In each pair of rows below, the second row is the first one turned about zero in one of two ways (a turn may also mirror it), with some noise and a change of scale.
Each pair is followed by the number of its way, counting from 0 in the order the ways first appear.
[ 22 -34  75   9  11  29  -4 -14]
[ -5   4   8 -21  32   5 -77  49] 0

[-15  -5 -26  13 -25 -27 -12   6]
[ 12   5 -17   8 -32 -27  25  -2] 0

[ 10 -60  38  20   0  18  30 -36]
[-12 -67 -36  34  14  32 -11 -34] 1

[ 28 -55   5 -39  18 -10  31 -34]
[ 32  -4 -40 -14   3  69 -20  24] 0

[-65  43   4  -2 -65 -22 -18  25]
[-14  19  48  22 -83 -48  11 -24] 0

[ 67 -10  61 -39  58  19  54  17]
[-97 -20 -48  18  32 -61  -4 -48] 1

[ 31 -78  41 -32  16  34  44 -20]
[  6   4 -19 -13  23  82 -48  75] 0

[-20   1 -68  30 -51 -40 -63   0]
[107  11  22 -42 -30  14  14  35] 1

[-25  49  -7 -17  -3  25   1  25]
[-20  49  39  13  15  -3   8  25] 1

[-60  12 -34  14 -12 -15  -5 -34]
[ 24   1  40  -4 -35  47 -22  35] 1

[-47  58 -17   9 -17 -10 -52  42]
[ 25  85  37 -18 -17  18  33  29] 1

[-31  28 -54  -1 -11   0  12  44]
[-24   6  23  20 -19  -8  76 -15] 0

[ 48 -70  11 -16  19  36  -5 -19]
[-19 -75 -41 -21  51  -8  18 -11] 1

[-17  15 -11 -18 -33  55 -25  37]
[13 25 41 10 56  2 43 22] 1

[ 26  -4 -16  -6 -15  46   7 -23]
[-34 -16 -25  37  13  25 -16   2] 0

[  6  41 -36 -14 -48 -39 -87  12]
[ 80  63  27 -74   4  -9   4   8] 1

[  3 -18 -26 -14  23 -22  39 -26]
[-17 -45   8  -2 -33 -22 -32   6] 1

[ 34  -9 -11 -37  15 -39  26   0]
[ 47 -33  -7 -15  -3  45  18  -1] 0

[-28   1 -41  38 -24  13  -2  21]
[ 44   2  17  31 -14  10  27  42] 1

[ 38 -38  20  -4  -4  10  38  37]
[-12 -32 -20  38  14 -45  31 -35] 1

[  1  -2  14 -21  31  -3 -14  -5]
[  2   1   2 -38  12  16 -11 -15] 0

[ -3  37 -70  13 -26 -64 -28  26]
[ 23 -30 -17   9 -41 -52  79 -44] 0

[-21  37 -23   9 -16 -46  10  29]
[ 25  43  27  12 -54 -19  -2   0] 1

[ 43 -35  43 -28  16  40  27 -34]
[-47 -51 -28   9  57  -4 -24 -32] 1

[ 12  -7  60 -17  43  22  21  16]
[-73   3 -28  13  18  -1  15 -33] 1

[ 12  23  43 -55  14  51   9   9]
[-45 -24  49 -14  11  54 -41  -8] 0

[ 12  25   6 -20  14 -11 -27   3]
[ -8  28  -3 -37   5 -10  -5  -3] 1

[ 30  13  22 -25  14 -20  35  28]
[-30  13  -7  10  -7 -52  -4 -35] 1

[-28 -29  21   7 -38  17 -21 -22]
[ 27 -19  13   3  25  57  10 -18] 1

[  1 -38  36 -16   8  25  22  -3]
[ -8  12   6 -11   7  39 -34  42] 0

[  2   1  28 -11  23   9  37   5]
[ 11   9  34  -3  24  33 -12  11] 0

[ 15 -25  18 -41  55  21  41  48]
[-80 -26  -2  14   4 -47  43 -15] 1

[ 51 -20 -24 -22   7 -28   3 -44]
[ 41 -37 -59   0   8  33  -6 -15] 0

[-11 -39 -39   9 -46  24  -2 -54]
[-14  25 -73  52 -31   9 -15   7] 0

[-38  -3 -56  35 -43 -44 -32 -30]
[ 84  -3  26 -22 -49  38 -17  31] 1

[-40  64 -41  35 -45   0  -3  27]
[ 53  67  42  38 -19   7   2  43] 1

[ 29 -39 -13 -10  13  -3   2   9]
[  5 -18 -30 -17  12  21  14  29] 0

[ 11  11 -27  24 -39 -45 -49  -1]
[ 79  27  -2 -38 -21   0  -2  -1] 1

[ 10   7 -54  84 -62   1 -58 -44]
[ -16   -4  -85   69  -11 -100   -1  -21] 0

[  0 -12  53 -27  50  33  19  11]
[-17  12  40 -42  39  46 -35  19] 0

[-26  -7  26 -13  19  48  41  44]
[-61  -2  19  53  16  -2  45  -3] 1

[-16  39 -28   3 -37 -34 -15  12]
[ 49  44  32  -7 -23 -13  -8   7] 1

[-82   6 -15  39 -34  13 -21   8]
[-36  72  10  21 -42 -57  15  -2] 0

[-58  41 -17  43 -55   2 -79  -4]
[ -47   27   -8   20  -55 -103   -4  -47] 0

[ -8 -34  14  -4 -18  15   8 -36]
[  0  22 -27  16 -10  18 -40  20] 0

[  2 -15  52 -50   7 -19  43  -9]
[ 40  -2  36 -19 -15  62 -37  19] 0

[ 31  -8  37 -15  43  13  18   9]
[  5 -17  21 -30  45  33 -20  18] 0

[ 67 -28  69 -31  39  42  38  11]
[-80 -28 -54  19  59 -38   7 -52] 1

[ 71  19 -13 -30  44   7  47  23]
[-49  -3 -26   9  12 -94 -19   7] 1

[-76  -4  -8  11 -28  24 -33   0]
[20  9 49  2 -1 71 32 25] 1

[-10  35 -37  73 -37 -32 -41 -39]
[ 21  14 -43  48 -11 -97   3 -45] 0

[-34  24 -31  69 -27  -3 -19   6]
[-10  32  -7  41  -5 -79  28 -13] 0

[  2 -32   5 -41   0  44  10 -31]
[-29 -50  20  -4  50  12  -8  -2] 1

[ 53 -25   2 -22  16   1  21  -2]
[ 17 -37 -17  -8  25  44  -4  23] 0

[-41   2  -8  18   1  29   9  10]
[-8  2 20 34 -3 30 20 30] 1

[-25  17  -3  27 -39  10 -53 -30]
[-26  14 -24  21 -32 -56 -30 -27] 0

[-57  11  -6  14 -30  20 -24  30]
[23 33 42 15  0 39 44 21] 1

[-18 -25  13  22 -20  41 -21 -15]
[ 15 -19  -6  14  36  51  19   9] 1

[ 34 -45  16 -51  12  21   5   2]
[-34 -50   0 -20  45 -28  14 -31] 1

[  9 -28  24  -4 -12  40 -14 -41]
[-27   7 -33   4   5  15 -61  15] 0

[ 25 -48  15  -3   4  12  23 -35]
[ 17   6 -34   6  18  37 -36  35] 0

[  6  35   4  23 -33   7   9  43]
[-12 -21  47  32  -5 -36  21  12] 0

[ 47  -7 -17 -39  75  -5  17  20]
[-66 -22 -26 -34 -11 -70   4  13] 1

[ -6  -8  -8  16 -54  -3 -38 -20]
[-13  -5 -34  22 -43 -41 -20   1] 0

[ 61  -6  31 -33  21   3   2 -20]
[-31 -15 -34 -28  37 -31 -27 -34] 1

[ 50 -26  24 -35  24  12  65 -44]
[ 37 -14 -10  17  40  89 -41  20] 0

[ 12  20 -57   5  -1 -87 -36   6]
[ 58  24   5 -63 -69 -38 -16  10] 1

[ 24  -6  -8  23 -21   5 -33 -62]
[  5  -9 -63  23   5 -23 -44 -22] 0

[ 26   1   1  16   4 -21  14   4]
[  8   0 -28   6 -18 -23  -9  -9] 1

[ 25  18 -34  -9  31  19 -27  38]
[-39 -36  -5 -25  28  -3  44 -17] 0

[ 24 -28  29 -42  29  -2  44 -15]
[-56 -45  -5   2   6 -25 -22 -36] 1

[ 29  13 -36 -33  22 -33 -16  19]
[ -5   9   6 -49 -19 -54  -1  10] 1

[  7 -38 -34  42 -10 -39 -42 -43]
[ 65 -36 -33 -42 -31  29 -12  15] 1

[ 14  28  -1   1  22 -42   2  33]
[ 32 -26  33 -24   9 -18  35 -15] 0

[  3  19  14 -15  28 -26  41  12]
[-41  11   4  12 -29 -29 -18 -19] 1

[  9  10  13  22  15  24  49 -13]
[  9  16  19  36  44  23 -12   8] 0

[ -7  -4  45 -33  30   9  60  54]
[  7   5  81 -24  16  53  12  43] 0

[ 18 -33  10 -29  21  34  13 -54]
[ -5   9 -39  -2  24  61 -46   2] 0

[-66  52 -11  33 -38   8 -11  36]
[-36  40  52  33 -37 -61  32 -22] 0

[  5 -35  10   0  13  22  10 -36]
[-17 -48 -18   4  19  23 -14  -1] 1

[-24 -11 -39 -15 -29 -23  22 -12]
[ 21  17 -19  25 -45  18  30  -4] 0

[-21  -8  37 -30  37  43   1  59]
[-70  14  12   9  24  -3  69 -11] 1

[-25  14 -25  -1 -56  20 -19 -19]
[ 50   7  43   6  27  27 -14  21] 1

[ 33 -19  14 -46  61 -15   1  35]
[-63 -12 -17 -41  -6 -52  29 -24] 1

[ 19   6 -25  -2  32 -34   6  50]
[-12  14 -11 -12 -44 -53  27   7] 1

[ 47 -34 -12 -23  21 -37  19 -42]
[ -7 -59 -25 -35 -14 -36 -46 -21] 1

[-64  35 -17  56 -25  22   7   4]
[ 26  38  23  55 -22  50   6  46] 1

[  1 -27  36 -18  -7  31  -6 -26]
[-17 -27  -2  -2  46  34  -3 -24] 1

[ 20  -4  24 -53  12  -7  43   4]
[-48 -14  17   7   6 -41 -16 -43] 1

[ 56   5   7 -37  75 -35  49  28]
[ 57 -45  31 -46  58  65  32   0] 0

[-26  13  -7  72 -45  23 -39  -7]
[-39  27 -16  43  -6 -84 -11   2] 0

[ 27  -6  18 -25  30  -3  41  16]
[ 20 -18  26 -15  28  48   5  20] 0

[ 18 -23  21 -39  33   6  18 -18]
[ 12  -4  -7 -28  17  57 -23   4] 0

[ 57  -5 -17 -31  24 -10  18 -29]
[-18 -34 -22 -28  14 -52 -43   0] 1

[-37  52 -24  17 -27 -20 -16  50]
[ 36  72  41  13 -30  -8  28  20] 1

[ -1  52  43 -44  17   5  13  25]
[-60  58  18   4  17 -20  -4 -29] 1

[-27  24 -31  15 -50  25   2 -18]
[ 46  13  37  31  18  22 -20  35] 1

[-64  38 -26   8 -37  18 -29 -44]
[ 35  29  55  -2   8  69 -31  46] 1

[-52  37  25  17 -15  26  10  -1]
[-24  47  48  26 -10 -19 -19 -17] 0

[ -2  15  42  16  48 -22  37  -4]
[-54  13 -35  22 -38   3 -19 -21] 1

[-23   4 -51  39 -61 -50 -57 -41]
[112   9  16 -39 -32  42 -25  23] 1

[ 43 -24  83 -11  24  46  81   6]
[-82 -33 -45  73  45 -23  -6 -60] 1

[-36  11  -9  25 -56 -20 -36  24]
[-12   7   6  14 -59 -67  16   1] 0

[ -7   3  28 -19  21  41  40  54]
[-33   5  66  -9  24  37  12  38] 0

[ 32 -36  24 -37  24 -20  22  -2]
[-34 -40 -13 -19   0 -32  -7 -46] 1

[ 15 -16   7 -47  21  -2  16  18]
[-39 -19  13 -15   8 -38  10 -21] 1

[ 60  10  -3 -28  25   5  51  20]
[ 18 -52  23   9  44  57  22  12] 0

[-12 -41  24  26 -23  36   0 -15]
[-22  29 -18  18   2 -10 -37  46] 0

[-55  31  -7  30 -81 -15 -72  -5]
[-30  14  -7  25 -84 -94 -16 -32] 0

[ 29 -31  -2  -5 -10   6   9 -58]
[ 19  -3 -53  21   9  29 -40   4] 0

[-27 -12  -5  29 -21   4 -22   3]
[31  0  8  6 -5 35 25 10] 1

[-17  36 -63  30 -50 -40 -29 -10]
[ 90  34  29 -15 -36   0 -23  39] 1

[-16 -46 -33  26 -17 -44 -45 -37]
[ 28  24 -80 -12 -36 -44   3   1] 0

[26  0 49 -3 94 13 58  5]
[-112  -12  -56   29  -15  -23   -9  -13] 1

[ 35 -43  78 -70  32  55  47  -1]
[-101  -49  -10   19   75  -16    6  -66] 1

[-11 -10 -15 -45  49 -14  46  24]
[-64 -25  31  -2 -34 -43  10   2] 1

[ 26 -49  65 -38   8  24  11 -25]
[-44 -50 -17  -6  52  13  -3 -62] 1

[  2  39 -31  48 -21 -34 -25  -9]
[ 21  -7 -14  31  -6 -69  22 -39] 0

[  6  13 -17 -36  14 -17  -1  -2]
[ 10 -17  -1 -19 -11  28  16 -29] 0

[-15 -10  51  -2  27   9  15  44]
[ -7  15  56 -39  17   6  -5  39] 0

[-24  13 -14  16  -4 -34 -11 -25]
[ 24  11   7 -15 -39  23 -25   8] 1

[ 17 -64  20  13  28   2   1 -22]
[ 20  18 -43 -27  29  14 -28  45] 0

[ 12  30 -23 -45 -17  -7  21 -22]
[  9 -26   3  25 -24  44   6 -42] 0

[ 27 -49 -12 -44  36  -5  42  18]
[-45 -63   5  -4  -8 -56  13 -16] 1

[  8 -15 -11   8  16 -15 -35 -38]
[ 14 -18 -23 -45  -4  21 -17  13] 1

[-13 -29  25   7 -20  42  -2  -8]
[  2 -19   0  22  40  41  18 -11] 1

[-61  65  -9  29 -11 -23 -22  -8]
[ 21  73  27   3 -42  48 -18  26] 1

[-47   7 -29  38 -41 -34 -17  21]
[ 65  25  30  11 -49  26  21  11] 1

[ 49 -17  14 -28  26  19  -8 -44]
[-30 -34 -35 -36  44  -9 -35  -7] 1

[ 19  15   2 -14 -16  -2  21  31]
[ -1 -33  32  12  -7  12  17  13] 0

[ 46 -22  -4 -20  35   1 -11 -27]
[ 10 -28 -42 -27  32  30 -17  -4] 0

[ 12  32  33 -61 -10  13  36  15]
[ -4 -35  60   6 -15  59 -19  -9] 0

[ -4  19   8 -21  54 -69   6   6]
[-41  20  -4 -40 -68 -22 -15 -23] 1

[-21  -1  40 -27  23  59  34   5]
[-40  30  49  -4  22  55 -30  15] 0

[-70 -11 -35  25 -39   1 -40 -27]
[ 56  -7  45 -10 -16  75   9  35] 1

[ 13   4  28 -23  38  -1  52  29]
[ 21  -3  53 -17  32  48  11  19] 0

[ 37 -19  32 -12  55  41  50 -11]
[  3   0  14  -6  73  64 -28  27] 0

[-20  22  28   3  14  12  19  29]
[-36  31   3  30  -7   4  16  -8] 1

[ 32   2   3   0  17 -22  -2  -2]
[ 28 -27  -7 -15  21   1   0  -4] 0

[ 37  20  15 -15  24 -22  21  13]
[ 35 -39  29 -14  25  20   5  -4] 0

[-20  27  29   7   0  52  27  -2]
[-36  23   5  51  32  25  -6   8] 1

[-40  20 -26  38 -31  23  -9  -4]
[41 22 21 30 -2 39  2 45] 1

[ -2  37   9  15  20 -12  19  29]
[-22  40 -11  22 -28 -17   4   3] 1

[ 15 -57  19  21   6   1  -4 -20]
[  6 -51 -41  -1   2  22  11 -20] 1

[ 18 -32  -8  41 -14  -7 -31 -64]
[ 17  10 -79  16   7 -32 -40  -1] 0

[ 32 -59  17  14   5  24  -6 -24]
[ -5  -2 -48  -6  28  11 -37  49] 0

[ 23 -32 -31  29 -19 -37 -13 -33]
[ 60 -39 -21 -19 -25   0 -21   3] 1

[-26 -63  11   7   0  17   1 -19]
[ -9  49 -34 -11  -8  10 -20  43] 0

[18  3 19  8 26  9 22 22]
[ 4 -6 28 -6 37  9  4 18] 0

[-74  19  10  15 -59  21 -22   1]
[38 36 58 27 13 73 17  2] 1

[ 20 -35   4 -15  35 -23  13 -34]
[-25 -49 -25 -29 -18  -7 -23 -16] 1

[ 18  11  51 -27  29  20  40  29]
[-67  10 -11  30  19 -27   9 -34] 1

[ 65 -25  38 -49  53   5   8  20]
[-68 -23 -41 -32  30 -55  15 -42] 1

[-17 -26  -7  29 -20  -5  -2 -42]
[ 14  37 -44  25 -14 -17 -21   7] 0

[-48  16 -56  35 -72  -4 -29 -16]
[91 15 48  8 -8 44 -7 43] 1

[-12 -17 -71  15 -40 -31 -16 -55]
[ 22  16 -85  42 -43 -18  21 -28] 0

[11 23  3 15 32 -9 20 18]
[18 -1 28 -4 37 -5 17 -5] 0

[-20  27  40  10 -12  54  24 -24]
[-27  18   5  54  41  44 -23   1] 1

[-21  54 -76  24 -20 -59 -71 -52]
[  20    2  -63   13  -39  -76   30 -105] 0

[-16  22 -27   2 -10 -32 -11  17]
[ 14  -2   8   0 -25 -23  38 -22] 0

[14 11 69 -6 17  5 27 20]
[ 13 -11  63 -15  27  16 -39  26] 0

[-31  23 -46  33   4 -24 -29  68]
[-16   5  17 -18 -13 -66  86  -9] 0

[  6  14  24 -36  12  73  45  39]
[-66   8  20  53  61 -29  23   4] 1

[ 60 -54  40 -44  12  12   9  33]
[-32 -43 -25 -15  44 -50  37 -61] 1

[-40  14  15  14  -5  -2   2  50]
[ -8  37  21  28 -23  12  44  -4] 1

[ 10  25 -48  11  -4 -14 -11  27]
[ 32  25   6  -8 -20 -36   8  37] 1

[ 45 -57  30 -40 -19  15  38 -43]
[ 22 -24 -30  15  -6  73 -60  46] 0

[  8   8 -48  60 -28 -66 -41 -14]
[ 95  16 -27 -30 -57   7 -16  23] 1

[  9   4  55 -18  31  24  22  24]
[ -8  -5  56 -27  31  30 -30  22] 0

[-17  -6  31   0  27  37  32  19]
[-20  32  43  -7  31  27  -8  28] 0

[-18  19 -39  35 -48 -44 -45 -17]
[ 18   0 -37  26 -47 -76  15 -34] 0

[ -7 -12  -7 -27  34   4  31  25]
[ -1  10  18 -21  12  45  31  11] 0

[-22 -17  -9  59 -30  -1 -30 -28]
[ -4  32 -43  28 -10 -63 -15   7] 0

[-35  52 -29  22 -19 -49 -24  -9]
[ 26  15   6  14 -35 -58  27 -59] 0

[-13   0 -74  54 -16 -36 -57 -11]
[  5   8 -68  10 -16 -81  51 -31] 0

[ 39 -36  24   2  28   9   0 -22]
[-21 -41 -48 -15  17  -1  -6 -16] 1

[ -9 -43  29  -4  -5  23  40 -42]
[-23 -61   0  33  18  31 -25 -24] 1

[ 36 -25   1 -37  51  -1   6  26]
[  3 -30  -2 -55  33  47  19  18] 0

[ 38 -66  -8  39   4 -32 -45 -36]
[ 51 -60 -65 -50 -13  18   3  -9] 1

[-7 24 15 -2 -8 29  2 11]
[-27  -1  31  11   4  -1 -12  -4] 0

[-32  52 -18  25 -21 -60 -31  30]
[ 44  75  21 -16 -58   4   7   0] 1

[ 34 -37  57 -41  57  17   3  10]
[-80 -30 -36 -24  28 -15  24 -42] 1

[ 79 -26   6 -44  58   0  47 -16]
[ 40 -49 -18 -24  63  90  -7  15] 0

[-19  10  -5  15 -27  -6 -53  -7]
[ 44  27   5 -29   3  37  11   8] 1

[-62  33 -29  10  21 -32 -17  28]
[ -3  46  37 -13 -65  16  23  33] 1

[-58  19  -3  10 -18  34 -26  -4]
[ 7 26 34 11 14 59 14 31] 1

[ 51 -23  11 -30  43   6  33   1]
[-51 -40 -31  -4  12 -55  -6 -15] 1

[  6  29   8  -8  56 -11 -27   2]
[  3 -10  14 -49  35  -6   1 -46] 0

[ 22 -32 -20 -31 -12   7   8 -28]
[  9 -52  13 -17  24 -14 -21  -4] 1

[ 12   3 -37   8   1 -52 -38 -50]
[ 43  -9 -12 -61 -30   9 -46  16] 1

[ 16 -24  34   5  -3  58  -3 -37]
[-16 -32 -29  15  65  37 -11  -4] 1

[ 61 -32  34 -43  68  34  39  23]
[ -3 -38  18 -45  73  83 -13  41] 0

[  0  -7  54 -36  73  72  49  37]
[-126  -10  -11   39   38  -14   37   -4] 1

[-1 19 45  8 -2 57  9 30]
[-48   1  57  10  27   1 -26  24] 0

[-11 -32   9 -32   4  33  51 -31]
[  0  34  -5  19   2  75 -26  19] 0

[ 60 -57  31   1  10 -26  -9 -21]
[  7 -51 -61 -33  11 -13  -5 -54] 1

[-18  91 -76  41  -8  -7 -22  27]
[-23  -8  17  43   4 -68  79 -79] 0

[  6 -31  -4  28 -74 -13 -49 -46]
[ 96 -22  -8 -21  23  47 -18 -19] 1

[-45  46  27  23  11 -26 -52  -2]
[ -1  28  29 -32 -11 -68 -17 -46] 0

[-26  64 -25  19 -39 -47 -26  49]
[  5 -20  42  12 -50 -69  55 -36] 0

[-31  58 -22  16   7 -30  -5  33]
[  6   8  43   1 -10 -41  53 -44] 0

[-22 -30  39 -15  21  38  38  42]
[-27  29  48 -20  15  39  -4  56] 0

[ 14 -40  21 -63  38 -20  18 -11]
[-57 -49  10 -36  -4 -23  -7 -45] 1

[ 30 -46  10 -17   8  12  10 -24]
[  9 -12 -34  -9  14  42 -29  29] 0

[-41  -3 -56  28 -50 -30 -21  38]
[ 80  13  45   4 -46   3  41  25] 1

[ 13  27  17 -17  11  22  17  55]
[-37  38   3  25  17 -39  31  -5] 1

[ 42 -45  45  12  26  27  40  65]
[ -6 -24  40 -21  54  21   5  96] 0

[ 10 -74 -15 -51  17 -35  -4 -28]
[ 35  -1 -66 -51 -25  55  -2  23] 0

[ 24 -18   4 -39  39 -12  51  20]
[ 27 -15  22 -25  22  69  22  21] 0

[-10  21 -38  64 -20  15 -22 -47]
[ 59   8 -22  11  -3  46 -34  60] 1

[-58  42  -6  38 -69  -2  -3  24]
[-20  28  43  57 -57 -63  18  -6] 0

[32 -4  6 -8 16 66 42 -3]
[-33 -10   9  32  53  53 -15  22] 0

[-45  16 -40  74 -80  -6 -33 -12]
[112  28  20  28 -15  56   2  34] 1

[-20 -30  14  28 -43  29 -40 -37]
[ 48 -21  -7  -1  38  70   6  -1] 1

[-21  44 -29  40 -30 -21 -40   9]
[ 61  57   6  -9 -23  19   0  32] 1

[ 67 -66   4 -23  37   7  25  -7]
[-32 -81 -45 -16  17 -47   2 -19] 1

[ -9 -15 -43  46 -15  -4 -49 -29]
[ 63 -14 -20 -29  -7  36   1  46] 1

[ -7   2 -63  40   4 -54 -55  -2]
[ 67  10 -16 -54 -60   5   7  44] 1

[  5 -25   3 -16  -2 -26  19 -22]
[ -1 -34   5  -6 -13  -3 -21 -26] 1

[  5 -11  51 -18  44  68  28  24]
[-84  -7 -19  36  48  -1  30  -6] 1

[ 25  25 -21  -6 -17 -48  16  13]
[ 27  20   6  -4 -28 -50 -23 -14] 1

[-11  49 -38  15   6 -40  -6  18]
[ 19  50  11 -10 -52 -21  -8  29] 1

[ 39 -41   0   4  15  21 -15 -19]
[-10 -17 -48 -12  31  11 -21  26] 0

[-43  24   0 -27 -36  19  -5  36]
[ 5 37 63 14 20  7 28 -3] 1

[-25  53  -7   8 -15   4 -17  12]
[-21   2  32  13 -17 -32  13 -39] 0

[ 10 -41  13 -20  11  26  22 -30]
[ -1  12 -23   0  13  51 -33  25] 0

[ 12  58 -24 -19  17   6  10  42]
[-22  52  16   4  -2 -55   4  30] 1

[12 -8 42 -9 24 -1 43 -3]
[-48 -15 -19  25  -2  -8 -13 -36] 1

[ 24 -25 -35  13   7 -14 -35 -33]
[  9 -13 -75  -8   7 -15   2 -11] 0

[-19  16 -29  38 -48 -11 -47 -13]
[ 78  28   7 -13  -6  34  -3  24] 1

[ -7  43  -8   8 -12 -44 -26  32]
[ 29  64   9 -18 -34 -17   9  -7] 1

[ 19  39 -24 -48  -7 -10  20 -27]
[ -7   8  35 -17   9 -38 -59   4] 1

[-21 -58  26   2 -26  33  29 -59]
[ -1  53 -36  31 -12  38 -62  41] 0

[ 15  -9 -23  14  -6 -51 -24  19]
[ 31 -25 -22 -21 -18 -36  33   1] 0

[ 11   7  40 -28  24  21  41  38]
[-66  12   2  32  16 -32  20 -30] 1

[-31   8   6  21 -18  25 -52 -28]
[ 28  19  -1 -19  26  66   5  21] 1

[  1   8 -31   8  24 -28  11   6]
[ -2  -2  -4  -5 -46 -23  -6  23] 1

[-39  66 -40 -35   5 -20   2  24]
[ -8   2  43  -1 -34   8  58 -70] 0

[ 28 -54   9 -26  34  26  21 -14]
[-45 -69 -19  -7  24 -14   7  -7] 1

[-70  87   0  -1   1 -18  21  27]
[-25  89  58  31 -50  15 -12  16] 1

[-11  11  15  50  -1  20  -2 -24]
[ -3  27  -3  28  30 -36 -28  -2] 0

[-37  53 -23   6 -10 -11 -12  50]
[ 11  68  40  10 -28  -9  26  27] 1

[ 27  -6  66 -38  48  29  42  -1]
[-94 -15 -25  17  33 -16  -8 -43] 1

[ 11  10   6 -26  26  10  72  28]
[-57  -8  14  47  -9 -50  -6  -9] 1

[-31 -22  15 -34  -1  52  29  46]
[-56  24  43  -9 -13  46  11  44] 0

[-23  50   8  -1  17  11  33  71]
[-40  60  24  48 -20 -31  36   8] 1

[-21 -52 -22  25 -21 -22 -32 -51]
[ 18  37 -78   1 -33 -29 -17   8] 0

[ -5 -22  24 -57  14  15  45   3]
[  6   8  26 -16  -6  78 -14  22] 0

[ 27 -14  10 -20  54 -25  26 -10]
[-50 -26 -27 -21 -25 -29 -19 -16] 1

[ 30 -25  44 -32  41  26  41  10]
[  2 -11  26 -26  40  67 -24  37] 0

[ 49   9  19 -49  30  -7  39  -6]
[ 30 -46  21 -13  26  67 -11  -8] 0

[-12  39   1   8 -12 -28  -6  42]
[  5 -13  47  -3 -19 -34  33 -12] 0

[-24   8 -62  32 -39 -58 -67   9]
[ 10  -4 -48  -6 -59 -84  54 -32] 0

[-13  41  36 -37   9  56  44  57]
[-73  45  33  59  40 -25  29 -10] 1

[-17   2   8   6 -16  13 -10 -42]
[ -5  23 -14  22 -11  -5 -39 -16] 0

[ -8  -5   8 -13  18  21 -15 -45]
[-22 -17  -2 -24  21  35 -26  12] 1

[ -1  34 -34  20  -6 -29 -23   7]
[ 35  37   0 -17 -30 -11  -9  27] 1

[-20 -35  24 -21 -50  22 -11 -17]
[-25  12 -13  10 -51  12 -44  31] 0

[ 46 -35 -10 -43  64 -34  11  23]
[ 37 -37 -15 -67  28  53  36  16] 0

[-52  20   2  16   6   6   3  29]
[-13  34  23  26 -25  26  29  19] 1

[ -9  13 -28  41 -48 -18 -40   8]
[ -7 -10 -21  27 -37 -74  19  -7] 0

[ 37  12 -78  27  -2 -67 -23  15]
[ 70   9 -17 -41 -59 -61  -6  37] 1

[ 32  -3  -9  12  44 -39  33   4]
[-22 -11 -36   1 -51 -44 -18  -2] 1

[-30  39 -71  18 -30 -62 -65  -1]
[ 85  48  35 -58 -53   4  -5  42] 1

[-25  30   8 -12 -21  27   6 -17]
[ -6  25  32  21  25  23 -22   8] 1

[-8  7 43 18 19 47 -1 29]
[-41  13  42 -11  33 -10 -21  23] 0

[-34  52 -46  25 -40 -38 -36  31]
[ 68  70  40 -10 -41  -1  11  31] 1

[ 23 -22  40 -28  38  20   9  19]
[-10 -18  21 -41  32  39 -22  32] 0

[ 43 -38  11 -28  28   3   3 -13]
[-28 -46 -28 -29  20 -24  -6 -19] 1

[ 30 -25   6  21  24  -1 -45 -35]
[  2  -8 -57 -28  31 -24 -34  -4] 0

[-37  19  33  39 -12   7  14  -6]
[  5  44  35  25   1 -33 -23   6] 0

[-36  17  27  21 -33  15   2   7]
[ 13  30  14  39   6  41  10 -10] 1

[ 43 -15  36 -37  20  23  38 -25]
[-52 -36 -18  12  40 -24 -34 -31] 1

[ 10 -24  12  -8  -8  66  -2   3]
[-12 -26  -7  19  63   9  25  10] 1

[ -1   2  -4  31 -34  18 -20  13]
[-27  -8  -5  24  -9 -40  -1  15] 0

[ 26  -5   0  14  23 -36  -9   2]
[ 36 -21 -15 -25  21 -19  10   2] 0

[ -1  16  -4  -7  19 -28   5  -8]
[-13   9   1 -16 -27 -10 -18  -2] 1

[ -6  44 -18  44 -38 -31 -69  35]
[ 78  79  -9 -26 -20  10  29  15] 1

[-15   5 -25  37 -49 -43 -37 -10]
[ 22  -1 -33  18 -47 -70  12 -13] 0

[ 16  42 -36  11  -2   0 -45  47]
[ 30  60  -3 -23   2 -34  31  39] 1

[ -1  42 -27  11 -63 -74 -66 -19]
[103  58  16 -58 -29  11 -33 -12] 1

[ 28   8  17  -4  -5  30 -13 -39]
[-17 -18 -19  15  17   9 -50 -16] 0

[  1  -5  24 -37  35  34   6  14]
[-62  -3   5  -4  30  -5  18  -6] 1

[-22  50 -15  31 -34 -50 -53 -20]
[ 67  65   5 -35 -33  32 -27   8] 1

[-36  40   0  20 -57   1 -40 -28]
[-18  16   0  39 -48 -56 -28 -40] 0

[ 19 -26  20  24   4  44  33  14]
[-18   6  11  24  42  13 -15  55] 0

[ -1  24 -71  60 -59 -66 -35 -20]
[ 42 -13 -57  52 -44 -89  48 -40] 0

[-58   6 -52  39 -61 -26 -75 -31]
[103  20  35 -37 -23  69  -1  41] 1

[ 13 -21  20 -16  58  41  50  32]
[-84 -28 -18  37   9 -30  30   3] 1

[-69  11 -52  47 -44   0 -49   4]
[ 75  26  41  -1 -28  58  31  57] 1

[-30   2   0  78 -34  27 -36 -36]
[-28  45 -29  44   5 -79 -35  -2] 0

[-41  16 -40  43 -43  -4  -6 -24]
[ 62   7  27  22 -23  40 -17  39] 1

